128 stands for zero in the data rows.
Here are some points:
(86, 102, 153, 175, 132, 104, 125, 161, 122, 172, 166, 119, 82, 190, 108, 139)
(122, 120, 104, 102, 99, 168, 115, 152, 176, 129, 116, 140, 140, 106, 111, 146)
(111, 129, 147, 158, 124, 77, 117, 181, 152, 154, 145, 153, 102, 202, 84, 121)
(100, 148, 125, 146, 170, 124, 140, 140, 92, 154, 130, 147, 132, 112, 133, 107)
(115, 148, 116, 97, 134, 111, 95, 117, 62, 194, 164, 66, 124, 103, 167, 132)
(118, 101, 104, 106, 149, 140, 154, 152, 160, 141, 117, 119, 116, 136, 135, 141)
(100, 74, 92, 128, 143, 131, 198, 122, 171, 116, 126, 165, 148, 173, 178, 127)
(155, 126, 158, 130, 150, 123, 128, 124, 110, 147, 115, 124, 128, 142, 144, 175)
(128, 131, 162, 149, 142, 153, 209, 146, 94, 126, 93, 154, 124, 114, 114, 124)
(111, 86, 91, 115, 127, 140, 197, 115, 155, 112, 125, 138, 144, 162, 168, 130)
(135, 129, 150, 133, 56, 105, 137, 126, 131, 91, 148, 64, 136, 174, 89, 124)
(173, 172, 139, 122, 159, 117, 101, 136, 123, 113, 131, 109, 171, 147, 129, 127)
(108, 104, 146, 122, 96, 206, 130, 110, 159, 133, 101, 117, 126, 82, 96, 240)
(116, 64, 120, 124, 84, 139, 202, 96, 68, 212, 166, 78, 97, 181, 190, 132)
(166, 119, 162, 121, 123, 55, 153, 133, 136, 105, 109, 109, 142, 166, 140, 152)
(108, 73, 162, 155, 140, 81, 102, 140, 66, 66, 110, 175, 68, 102, 119, 67)
(114, 139, 148, 179, 105, 132, 89, 98, 102, 98, 89, 134, 101, 145, 81, 94)
(90, 141, 115, 126, 177, 182, 116, 144, 115, 174, 159, 118, 124, 60, 93, 136)
(122, 96, 78, 125, 111, 118, 96, 93, 170, 139, 104, 191, 75, 87, 114, 97)
(113, 100, 100, 103, 134, 102, 152, 154, 150, 131, 116, 132, 118, 130, 132, 115)
(130, 100, 99, 109, 154, 98, 183, 100, 135, 148, 139, 102, 82, 146, 161, 103)
(227, 206, 104, 113, 106, 123, 128, 84, 156, 137, 127, 115, 160, 149, 156, 105)
(118, 140, 105, 152, 202, 103, 193, 84, 125, 124, 134, 163, 111, 150, 187, 116)
(133, 228, 129, 124, 106, 179, 108, 182, 158, 112, 137, 120, 134, 144, 84, 120)
(126, 115, 121, 100, 116, 190, 148, 109, 142, 105, 171, 83, 88, 92, 121, 139)
(72, 144, 95, 115, 108, 203, 171, 113, 128, 119, 59, 121, 129, 88, 121, 150)
(104, 104, 94, 108, 147, 128, 156, 147, 163, 146, 109, 147, 123, 134, 146, 145)
(163, 133, 113, 141, 99, 103, 100, 83, 129, 101, 150, 156, 144, 134, 145, 86)
(120, 152, 119, 108, 127, 91, 116, 110, 50, 219, 181, 63, 134, 87, 176, 120)
(147, 90, 102, 119, 121, 132, 146, 66, 184, 142, 169, 74, 131, 153, 121, 135)
(92, 184, 128, 153, 123, 111, 94, 146, 134, 137, 51, 145, 124, 130, 78, 139)
(189, 161, 136, 137, 133, 154, 99, 109, 131, 160, 142, 131, 79, 120, 128, 126)
Here are 10 more points, each followed by its number:
(102, 140, 92, 120, 154, 123, 107, 175, 163, 125, 125, 154, 146, 156, 106, 102) 0
(106, 142, 88, 77, 147, 125, 144, 180, 161, 85, 52, 213, 128, 87, 193, 192) 1
(144, 86, 176, 127, 81, 122, 48, 110, 129, 84, 183, 106, 150, 145, 135, 162) 2
(134, 178, 111, 146, 145, 129, 97, 52, 86, 132, 149, 82, 143, 110, 149, 73) 3
(160, 81, 87, 88, 145, 181, 85, 120, 172, 108, 174, 176, 144, 42, 125, 87) 4
(125, 136, 149, 165, 143, 112, 96, 112, 119, 111, 104, 128, 125, 147, 81, 109) 5
(118, 140, 121, 74, 126, 139, 149, 163, 125, 97, 57, 185, 127, 101, 204, 202) 6
(141, 131, 160, 123, 132, 50, 145, 147, 146, 109, 106, 110, 130, 174, 144, 169) 7
(150, 112, 182, 132, 138, 173, 116, 161, 143, 121, 112, 106, 170, 109, 70, 179) 8
(83, 96, 128, 163, 183, 129, 91, 122, 167, 114, 138, 127, 133, 144, 89, 163) 9
Which three of these numbered points are nearest to each point below by angle, seen from the average point of the first points? Their numbers follow each, nearest first.
(90, 179, 112, 121, 8, 130, 44, 122, 118, 104, 161, 120, 165, 154, 176, 176) > 2 6 3
(171, 116, 177, 132, 118, 161, 150, 146, 140, 128, 108, 104, 157, 127, 73, 169) > 8 2 5
(196, 107, 200, 113, 75, 86, 170, 225, 191, 88, 64, 197, 111, 199, 92, 185) > 7 8 6
(103, 145, 115, 86, 137, 132, 135, 170, 135, 112, 61, 205, 113, 79, 183, 185) > 1 6 0
(120, 146, 121, 111, 136, 113, 106, 102, 67, 191, 154, 70, 141, 101, 168, 135) > 3 2 4
Now 10 new points, numbered from 0 again:
(161, 158, 121, 132, 167, 124, 98, 128, 127, 127, 124, 126, 154, 143, 146, 118) 0
(119, 158, 81, 110, 144, 73, 97, 131, 95, 160, 173, 186, 137, 86, 192, 81) 1
(129, 90, 184, 134, 159, 167, 195, 151, 111, 107, 132, 106, 120, 61, 71, 127) 2
(125, 91, 170, 161, 128, 95, 106, 128, 76, 79, 131, 168, 71, 109, 110, 90) 3
(100, 124, 139, 124, 117, 100, 83, 160, 99, 157, 110, 150, 132, 101, 125, 133) 4
(146, 127, 118, 141, 109, 101, 99, 76, 128, 108, 130, 155, 122, 132, 141, 93) 5
(152, 121, 143, 134, 134, 114, 134, 112, 104, 146, 132, 116, 149, 148, 150, 125) 6
(95, 117, 131, 125, 119, 93, 62, 172, 116, 135, 113, 142, 125, 113, 123, 126) 7
(175, 61, 155, 110, 116, 115, 156, 143, 172, 117, 117, 132, 164, 118, 113, 155) 8
(126, 142, 98, 162, 201, 137, 181, 56, 139, 93, 146, 125, 120, 180, 169, 103) 9
The same question for these:
(163, 255, 166, 57, 47, 129, 143, 213, 72, 145, 100, 101, 72, 45, 160, 189) > 4 7 1
(183, 131, 148, 132, 110, 119, 121, 119, 103, 138, 144, 134, 164, 143, 145, 129) > 6 0 5
(132, 158, 135, 126, 96, 119, 118, 132, 92, 144, 131, 159, 196, 122, 177, 175) > 6 4 1
(126, 124, 108, 142, 177, 115, 149, 78, 128, 123, 132, 133, 117, 147, 176, 129) > 9 5 6
(192, 185, 148, 157, 127, 141, 134, 128, 101, 177, 195, 124, 115, 162, 100, 62) > 6 0 1
